Look-ups in named tables: a row name and a column name give one cell, copied from the table.

tulos.csv
,tig,tilamol,mubaf,garak,davavab,kavero,tobegof,bebup,dof,ran
pok,4989,8240,7377,7557,8742,9733,9221,3872,6714,6788
ratoziz,5102,8333,3906,5831,9410,7528,8391,4432,6486,7705
gitoto,5079,8312,6847,7180,9273,8803,8484,4059,6557,7236
fusasud,5102,8255,4554,6200,9407,7259,8330,4101,6272,8197
lupi,5144,8369,2212,4793,9655,6262,8104,4779,6358,8216
debodit,5105,8373,5418,6187,9426,8399,8453,4571,6679,7085
sosul,5167,8344,5096,6217,9789,7173,7241,4311,6110,8273
mivu,5139,8602,5466,5915,9624,8475,8356,5458,6800,6760

What is the tilamol of fusasud in tulos?
8255
What is the tobegof of mivu in tulos?
8356
What is the tobegof of ratoziz in tulos?
8391
What is the garak of pok in tulos?
7557
What is the tig of sosul in tulos?
5167
What is the mubaf of lupi in tulos?
2212
What is the kavero of mivu in tulos?
8475
What is the dof of sosul in tulos?
6110
What is the bebup of debodit in tulos?
4571
What is the kavero of ratoziz in tulos?
7528
What is the mubaf of sosul in tulos?
5096
What is the ran of pok in tulos?
6788
What is the davavab of sosul in tulos?
9789
What is the mubaf of pok in tulos?
7377
What is the bebup of sosul in tulos?
4311

lifeza:
|  | ner | lubilo |
|---|---|---|
| segeb | 86 | 105 |
| megazu | 177 | 124 |
| gizokin | 160 | 148 |
| biv | 209 | 125 |
| memulu | 63 | 165 |
| pak | 111 | 148 |
| lidesu | 136 | 135 |
| bilo | 163 | 108 |

lubilo of bilo: 108
lubilo of biv: 125
ner of memulu: 63
ner of biv: 209
lubilo of lidesu: 135
ner of segeb: 86
lubilo of segeb: 105
ner of bilo: 163
lubilo of gizokin: 148
lubilo of megazu: 124
lubilo of pak: 148
ner of pak: 111
ner of gizokin: 160
ner of megazu: 177

Table paz
,taduga,logi,sazat,bebuvok,lizadaf
bimeli,87,60,93,85,70
kimasa,77,77,71,70,86
gef,84,58,95,73,78
buz,84,63,88,81,94
refote,66,11,145,38,131
telif,88,66,92,85,92
mor,79,55,104,45,88
nuzono,77,49,115,32,94
zogomik,69,129,24,114,84
veleg,85,150,18,136,51
reb,98,15,195,36,72
fut,200,48,146,93,128

taduga of buz = 84
bebuvok of buz = 81
taduga of telif = 88
lizadaf of fut = 128
bebuvok of refote = 38
logi of fut = 48
logi of kimasa = 77
bebuvok of gef = 73
taduga of reb = 98
taduga of kimasa = 77
lizadaf of veleg = 51
lizadaf of telif = 92
logi of buz = 63
sazat of fut = 146
logi of mor = 55
Which row has the largest lizadaf? refote

momopi =
columns: gusetek, mas, fami, nabu, lapa, nanenif, dap, sepuv, ril
nikefof: [143, 42, 126, 108, 148, 104, 206, 137, 121]
sug: [130, 143, 125, 102, 87, 150, 118, 164, 131]
foz: [137, 181, 107, 78, 135, 79, 126, 139, 113]
zizadug: [137, 200, 125, 181, 92, 178, 106, 200, 232]
zusa: [165, 158, 203, 108, 112, 102, 155, 186, 144]
zazol: [135, 196, 111, 145, 151, 150, 93, 100, 133]
zilal: [156, 149, 100, 136, 167, 144, 138, 118, 148]
lukir: [114, 125, 101, 130, 172, 144, 145, 134, 149]
poti: [124, 118, 126, 170, 129, 184, 142, 192, 194]
davise: [137, 145, 128, 96, 91, 154, 105, 148, 114]

gusetek of poti: 124
lapa of lukir: 172
nanenif of zazol: 150
nanenif of poti: 184
nanenif of zilal: 144
nabu of nikefof: 108
nanenif of zizadug: 178
dap of zusa: 155
lapa of foz: 135
mas of zusa: 158
ril of foz: 113
fami of davise: 128
lapa of poti: 129
Row with the largest dap: nikefof

Table tumob
,pofo,muk,dulesu,tar,bos,vif,tudebe,kabu,gimevi
dok,39.25,-40.75,67.67,33.14,-31.51,4.23,-45.79,59.57,32.44
kul,-31.97,27.97,-2.91,82.51,48.23,-59.11,-35.24,-26.84,24.34
gufu,-73.17,-57.04,9.64,24.09,-28.00,51.45,-42.32,-3.17,43.53
tif,49.96,-10.86,19.69,16.65,-65.47,-13.71,-26.69,-23.18,-54.33
lupevu,10.37,-32.36,-2.56,34.78,3.04,-63.26,-1.11,28.30,-56.26
nid,12.21,-9.08,3.66,27.35,57.75,-42.66,26.15,24.58,-20.53
nonibo,9.44,45.90,-6.32,27.18,73.26,-11.39,29.22,-63.62,8.73
vop,36.16,68.20,91.27,-47.25,36.62,81.01,14.54,-19.22,50.14

gufu, vif -> 51.45
dok, pofo -> 39.25
vop, bos -> 36.62
nonibo, gimevi -> 8.73
tif, dulesu -> 19.69
lupevu, pofo -> 10.37
kul, pofo -> -31.97
lupevu, bos -> 3.04
dok, tar -> 33.14
nid, kabu -> 24.58
dok, vif -> 4.23
Row with the largest tudebe: nonibo

kugomi
|  | volifu | renezi | debari | dib | dobof | dugimal | tum |
|---|---|---|---|---|---|---|---|
| nusol | -3.4 | -6.5 | 0.6 | -3.8 | -7.4 | -2.7 | -5.5 |
| fip | -5.1 | 1.6 | -1.7 | -4.7 | -9.9 | -0.5 | -4.1 |
| vukefa | 3.2 | -2.3 | -2.5 | 2.0 | -4.0 | -5.7 | -4.3 |
| vavip | 3.5 | -3.2 | 1.2 | 1.6 | -3.7 | 0.0 | -0.8 |
| bik | 4.1 | 0.6 | 2.7 | 3.3 | -1.9 | -3.6 | -1.1 |
| ravemog | 2.4 | -3.2 | -2.1 | 6.1 | -0.1 | -0.3 | 1.3 |
| rulok | 0.2 | 6.1 | 5.6 | 1.7 | -4.5 | -0.4 | -5.5 |

What is the debari of ravemog in kugomi?
-2.1
What is the debari of bik in kugomi?
2.7
What is the dugimal of rulok in kugomi?
-0.4
What is the tum of fip in kugomi?
-4.1
What is the volifu of vukefa in kugomi?
3.2
What is the debari of vavip in kugomi?
1.2
What is the dib of vavip in kugomi?
1.6
What is the dobof of vukefa in kugomi?
-4.0
What is the renezi of ravemog in kugomi?
-3.2
What is the debari of vukefa in kugomi?
-2.5
Which row has the largest dib? ravemog

